In the rows, zero is written as 128.
Each path is a new rotation, seen through one point. The rows after it are directions, each followed by how far the rotation turns it, in degrees each step (0 if it stays put).
Each turn is a multiple of 5 degrees from 10 to 175, or 0.
Each row of a path follows its step; steps can be skipped.
Path 1:
step 5: [127 127 130 126 116 121 117 124 121 132 134 130 129 132 134 133 124 135
 133 132 119 124 120 128 130 123 133 125 128 137 124 131 127 134 122 136
 126 120 126 130 127 137 120 128 120 130 130 130 129 131 120 134 135 121
 129 128 132 132 128 125 128 134 125 123 129 135 129 114 129 129 132 134
 132 129 134 120 131 122 131 131]
step 6: [114 125 127 134 127 134 133 125 131 125 131 132 132 122 123 132 122 126
 137 130 120 121 120 121 133 126 120 135 132 125 122 124 126 129 128 126
 128 125 129 123 135 129 130 132 128 139 128 133 129 115 130 124 121 128
 130 126 125 128 133 126 129 137 123 122 137 120 126 134 122 117 130 128
 123 126 122 122 125 131 131 130]
step 10: [130 128 124 130 128 121 132 122 124 131 129 140 127 126 130 136 123 137
 128 129 133 126 128 127 130 125 131 136 134 126 141 129 133 133 124 127
 141 137 120 126 126 132 118 131 124 129 128 126 132 123 118 122 118 130
 129 123 137 132 129 121 133 129 125 132 131 122 128 131 124 125 133 129
 129 126 128 128 132 128 133 140]
step 13: [138 131 128 132 127 130 141 126 124 121 136 134 124 128 127 128 127 125
 130 125 134 123 129 126 136 125 133 124 120 132 128 131 123 134 123 130
 130 120 121 130 127 121 122 135 123 122 124 130 137 131 115 135 117 131
 136 126 129 133 131 135 134 131 134 124 125 137 129 125 131 129 129 137
 125 127 127 132 136 128 127 124]
step 14: [131 123 126 126 123 130 137 121 134 136 125 133 130 130 126 138 131 138
 131 119 134 130 123 131 131 124 131 127 128 138 127 126 129 123 131 125
 129 127 128 123 135 120 124 127 137 121 132 135 125 127 136 125 126 125
 134 124 140 125 134 124 132 126 129 116 133 123 136 136 128 125 126 124
 124 130 124 131 119 135 133 129]
step 20: [124 131 131 121 133 125 124 134 122 126 121 131 123 126 136 131 124 130
 130 136 127 126 127 130 120 130 122 137 131 132 123 134 120 125 122 123
 121 129 127 127 134 127 130 129 129 122 120 131 120 137 122 128 137 119
 132 135 136 138 116 126 126 128 129 124 127 125 129 127 121 124 115 133
 128 130 127 128 124 131 125 128]
step 30: [131 120 131 124 131 123 137 123 123 128 135 130 132 123 126 126 133 139
 129 122 133 129 132 130 135 133 122 128 137 132 120 124 137 129 126 123
 120 128 134 125 129 125 125 131 134 124 142 132 125 138 121 132 129 137
 127 121 121 130 132 133 126 127 140 128 127 129 130 126 128 124 126 124
 132 132 132 135 124 132 136 127]
Directions:
[127 127 130 127 129 127 129 130 128 127 128 128 128 128 128 129 130 129
 130 130 128 130 130 127 128 128 125 125 130 128 127 130 128 129 130 128
 127 127 128 129 130 128 128 128 129 129 128 128 125 127 128 127 127 127
 128 127 127 124 128 127 128 129 130 128 129 129 129 129 128 126 126 127
 126 129 127 129 126 127 129 128] -> 135
[129 125 130 130 128 126 129 128 128 128 128 129 130 129 128 129 128 128
 127 128 126 128 127 129 129 128 128 128 128 128 125 126 130 127 127 126
 129 128 128 127 128 127 127 128 126 126 129 127 127 128 127 130 125 130
 130 127 128 128 128 128 126 128 127 127 130 127 129 129 128 128 131 126
 128 128 127 126 129 128 130 130] -> 90
[127 130 129 129 128 129 128 126 128 126 127 127 127 126 129 129 127 127
 127 128 126 128 128 131 129 129 130 129 128 130 128 127 129 127 127 128
 128 127 128 129 129 129 129 127 129 131 131 128 126 129 130 128 128 128
 129 125 128 128 128 128 127 127 130 131 129 130 127 129 127 125 128 129
 128 128 127 126 130 129 130 126] -> 120
Path 2:
step 1: [127 123 126 132 120 125 138 129 123 128 128 131 129 117 128 136 129 135
 124 121 131 118 129 130 128 130 117 131 141 133 132 128 134 121 122 119
 131 129 120 129 125 133 130 131 128 132 133 116 134 137 121 121 130 129
 128 126 137 129 130 120 134 136 134 140 127 124 128 128 116 127 129 120
 123 128 134 128 122 121 124 129]
step 7: [131 128 123 127 130 129 131 120 125 129 126 137 132 121 128 129 121 139
 125 116 133 118 128 129 120 129 124 134 134 133 141 132 133 134 120 127
 131 134 126 125 134 143 131 128 130 130 129 124 121 131 118 126 137 121
 125 131 134 122 124 129 137 126 132 133 123 129 133 137 118 139 123 130
 125 135 129 131 130 127 135 126]
step 10: [125 128 133 122 131 119 126 118 132 131 118 132 121 123 122 129 133 134
 135 120 135 122 129 134 125 130 130 129 125 137 132 142 129 127 135 122
 127 141 139 130 129 126 126 132 127 129 127 125 128 146 130 126 125 135
 132 119 134 123 131 129 127 117 125 131 126 119 134 129 132 127 133 134
 129 136 135 132 122 131 130 133]
step 12: [127 128 130 133 126 124 129 133 137 123 134 126 125 124 131 123 133 136
 133 121 133 117 128 135 127 129 127 134 128 129 141 133 127 124 125 120
 122 141 126 133 126 130 125 124 136 127 122 127 125 138 130 125 126 131
 117 136 141 137 129 136 129 125 125 136 127 135 133 127 122 138 121 127
 135 126 134 126 121 120 122 127]
step 14: [128 123 124 132 130 123 132 125 129 125 124 134 132 121 123 135 131 144
 121 127 138 126 126 137 137 127 120 131 131 129 133 135 129 127 136 125
 135 140 129 136 127 134 136 133 122 128 133 114 132 142 129 126 128 131
 140 130 131 127 127 124 125 128 130 129 128 125 132 128 125 130 114 126
 131 122 137 122 121 128 129 129]
step 16: [128 132 123 133 124 127 129 124 129 131 127 129 122 112 124 129 127 130
 136 122 138 122 130 133 130 132 132 136 128 132 130 140 131 118 124 128
 131 137 129 129 125 120 117 131 129 127 130 127 132 144 126 130 122 131
 124 124 138 135 134 126 125 123 129 135 133 117 130 138 136 130 130 125
 127 126 131 119 129 121 124 121]
step 19: [128 127 124 129 125 131 127 134 116 127 124 138 128 131 117 128 126 137
 123 119 138 121 123 134 130 124 119 128 141 128 142 136 131 125 128 126
 133 141 118 125 124 131 128 122 133 139 125 128 125 130 123 124 126 121
 126 130 120 124 126 134 135 124 129 134 118 131 131 134 130 129 125 129
 128 134 129 121 134 120 126 127]
Directions:
[129 127 127 128 128 126 129 128 129 129 128 125 130 127 127 128 130 127
 128 127 125 127 130 128 129 129 128 127 129 128 128 127 129 126 130 126
 130 126 129 128 128 128 130 128 126 128 129 127 130 128 127 130 127 131
 129 126 129 126 128 128 128 129 129 127 127 130 128 126 129 128 130 129
 127 128 128 128 127 127 125 128] -> 90
[125 128 129 125 128 128 128 128 129 126 129 126 127 127 127 128 128 128
 129 128 130 126 127 127 127 127 128 126 128 131 129 128 129 128 127 127
 128 128 127 128 129 128 127 127 129 129 127 126 128 128 128 128 128 127
 125 129 127 127 129 129 129 130 128 128 129 132 128 127 127 129 128 126
 128 126 126 128 129 129 127 128] -> 60
[130 127 131 128 127 127 127 127 129 129 130 128 128 129 128 127 130 128
 130 127 128 130 128 129 126 126 128 128 126 129 128 128 129 129 129 130
 128 128 128 128 131 128 128 128 127 128 131 128 128 128 126 125 127 127
 128 128 129 129 127 130 128 128 126 128 127 127 129 127 128 131 130 128
 127 128 129 130 130 129 128 127] -> 140
Path 3:
step 2: [127 142 124 133 126 121 136 129 124 132 130 121 130 124 131 133 131 140
 122 131 128 121 124 122 130 128 122 127 128 132 136 128 131 134 132 126
 142 123 116 121 130 127 128 122 120 133 124 133 138 118 134 129 142 132
 132 127 128 128 132 133 133 118 135 131 121 113 128 130 128 130 130 126
 127 128 123 136 133 129 133 120]
step 8: [130 129 124 122 139 128 134 128 131 135 133 124 122 123 117 137 128 133
 134 133 119 123 129 121 133 133 130 129 125 135 131 126 118 127 125 128
 127 129 120 128 117 129 131 133 128 127 131 124 142 122 129 133 139 131
 126 131 123 123 129 129 131 118 126 112 120 116 126 132 132 127 142 130
 131 122 128 133 127 135 137 131]
step 10: [130 132 120 133 130 133 131 131 122 116 123 124 127 122 131 135 131 130
 123 136 130 121 133 121 120 121 128 134 129 134 143 134 122 132 128 119
 135 136 121 126 127 128 116 129 124 130 127 140 134 117 131 128 135 117
 124 125 125 122 134 129 131 122 136 125 128 122 124 126 124 127 135 132
 119 127 131 135 136 134 128 123]
step 11: [129 130 128 126 134 125 121 124 126 138 130 126 120 127 120 135 127 133
 142 129 127 131 122 125 132 129 133 125 133 132 133 128 129 136 129 129
 131 125 131 116 123 120 130 132 128 129 127 130 131 118 133 143 129 124
 118 130 130 124 141 128 133 127 132 132 118 121 125 137 133 130 136 130
 127 120 132 136 108 131 132 126]
step 16: [135 129 126 138 139 135 120 128 132 127 127 126 125 131 124 141 126 130
 129 132 128 124 128 132 131 132 138 132 133 126 132 123 117 128 131 129
 129 135 121 122 125 123 129 137 128 135 137 135 130 115 131 135 134 131
 120 122 128 128 128 133 141 127 135 127 121 116 121 127 131 130 140 125
 131 118 136 132 120 127 133 124]
step 23: [130 130 119 116 130 127 135 124 133 126 124 126 126 128 120 124 127 139
 136 136 127 128 127 126 123 121 126 123 120 130 137 129 122 132 122 125
 133 131 120 130 135 122 125 127 118 121 128 141 140 127 137 125 138 117
 126 128 125 125 136 129 130 126 128 120 118 123 127 130 135 132 127 137
 127 120 135 132 134 134 130 123]
step 28: [137 132 121 128 132 124 130 117 127 130 127 125 123 123 127 128 122 142
 127 140 137 128 122 122 129 123 136 128 131 136 143 133 120 135 123 124
 126 134 131 120 127 123 124 132 122 122 122 131 134 126 135 138 138 120
 127 125 128 130 130 132 134 129 128 131 125 123 133 128 127 128 137 133
 124 132 133 137 141 131 123 120]
Directions:
[127 129 128 129 129 126 128 131 127 127 128 125 130 128 127 128 128 126
 129 126 128 127 129 126 129 128 128 127 127 127 130 127 127 128 127 129
 126 131 128 131 126 127 130 127 128 131 128 129 127 127 129 128 129 128
 128 128 127 128 128 127 130 126 128 127 127 129 126 127 128 128 128 127
 127 128 126 129 126 129 128 128] -> 135
[128 126 127 129 128 127 127 128 129 127 126 127 129 129 127 127 129 128
 126 127 129 128 127 129 130 127 128 129 127 127 129 128 129 130 126 128
 126 127 130 128 130 129 128 130 126 128 127 127 127 128 127 128 130 128
 128 130 130 127 130 130 128 128 125 129 127 127 128 129 128 129 129 128
 127 127 126 127 129 130 125 130] -> 135
[128 129 130 126 129 129 130 125 127 127 129 128 127 130 126 129 128 128
 128 128 128 129 129 128 128 127 131 127 128 127 128 130 128 131 128 129
 127 128 129 129 128 127 129 129 130 130 127 129 127 128 128 130 128 125
 129 127 131 130 127 126 128 129 128 128 131 126 128 129 127 127 127 128
 128 127 127 128 128 127 127 127] -> 175
Path 4:
step 0: [127 130 124 131 124 136 134 132 137 128 125 131 128 127 126 125 119 130
 125 131 128 124 131 122 127 131 134 123 132 127 123 135 120 130 136 132
 125 139 133 124 128 118 136 122 119 118 128 130 113 133 138 127 133 136
 121 126 128 125 126 122 128 125 134 132 129 136 123 126 137 136 124 131
 139 132 132 138 130 136 135 128]
step 10: [123 135 120 131 124 139 127 131 129 132 126 120 128 131 115 127 120 128
 125 130 127 122 126 139 131 132 127 122 132 131 128 136 121 131 135 127
 127 119 127 130 134 123 132 135 126 146 124 130 121 123 124 133 126 128
 133 119 128 142 132 130 125 130 131 131 130 124 128 131 131 130 120 119
 130 126 123 139 120 125 129 132]
step 14: [139 140 130 130 131 115 131 129 129 128 123 124 131 128 125 139 125 130
 129 135 121 128 121 116 131 124 128 133 124 120 128 128 125 131 125 125
 132 137 132 124 129 128 123 131 129 133 126 124 132 135 133 137 134 134
 130 130 126 132 128 136 123 126 133 136 117 120 133 130 131 125 129 132
 125 133 132 123 126 135 118 146]
step 15: [123 143 126 128 137 130 120 131 137 126 132 127 134 138 131 121 125 129
 121 130 118 128 122 124 122 129 132 132 125 118 128 126 131 124 117 126
 122 117 130 117 127 127 129 126 131 129 133 126 124 125 125 126 126 139
 119 129 129 121 120 131 134 121 126 136 135 128 132 130 131 131 131 124
 133 125 136 135 132 132 139 124]
step 23: [132 129 136 127 134 137 128 123 133 125 145 130 121 124 128 117 124 132
 137 111 126 127 131 126 126 121 135 125 126 125 124 127 129 140 129 134
 125 125 129 125 125 126 132 128 124 126 136 128 124 137 129 121 125 124
 132 124 130 122 137 129 133 124 123 124 123 141 120 120 132 133 129 118
 128 123 130 123 132 129 127 128]
step 29: [133 129 128 129 131 132 123 118 129 134 120 128 144 128 128 132 129 129
 125 129 122 138 127 133 138 125 123 128 129 137 133 122 125 130 136 132
 122 122 142 131 126 123 120 115 128 128 127 120 122 134 121 128 131 134
 133 135 127 128 132 128 129 137 131 129 121 126 141 127 127 133 128 135
 139 124 130 131 127 124 120 133]
step 30: [121 139 130 119 116 132 127 135 131 117 135 130 128 129 127 115 116 134
 124 129 118 132 121 128 136 125 128 133 129 131 131 123 118 142 133 127
 128 134 136 122 131 131 131 130 126 129 130 134 124 125 126 120 127 130
 128 124 124 123 133 126 126 128 126 130 129 136 133 126 125 130 137 128
 124 124 126 120 123 123 138 130]
Directions:
[128 127 127 128 129 129 127 127 128 129 130 124 127 127 129 129 127 128
 130 128 129 128 128 131 129 127 130 128 128 129 126 127 128 128 129 128
 129 126 129 130 129 130 127 126 128 129 126 129 128 129 128 129 129 127
 128 128 130 129 128 127 128 125 128 127 126 128 126 126 127 129 130 129
 126 129 128 128 127 128 130 127] -> 20
[129 128 127 127 128 129 128 130 127 128 130 126 126 127 127 129 129 127
 129 128 128 132 129 125 130 128 127 128 130 129 130 129 129 127 129 127
 127 127 126 129 128 127 130 127 130 128 128 128 126 129 126 128 126 129
 130 127 129 128 126 126 128 127 130 128 128 128 128 129 129 129 128 131
 128 128 128 129 130 127 128 129] -> 135
[128 127 128 129 128 130 130 128 129 128 126 129 128 128 124 129 128 127
 129 128 128 129 128 130 128 128 127 127 125 130 131 127 129 129 128 126
 127 130 127 128 130 127 127 126 128 129 128 126 130 128 129 130 128 128
 128 128 130 128 127 130 127 126 128 129 128 126 129 128 127 128 130 128
 127 127 127 128 127 127 127 128] -> 95
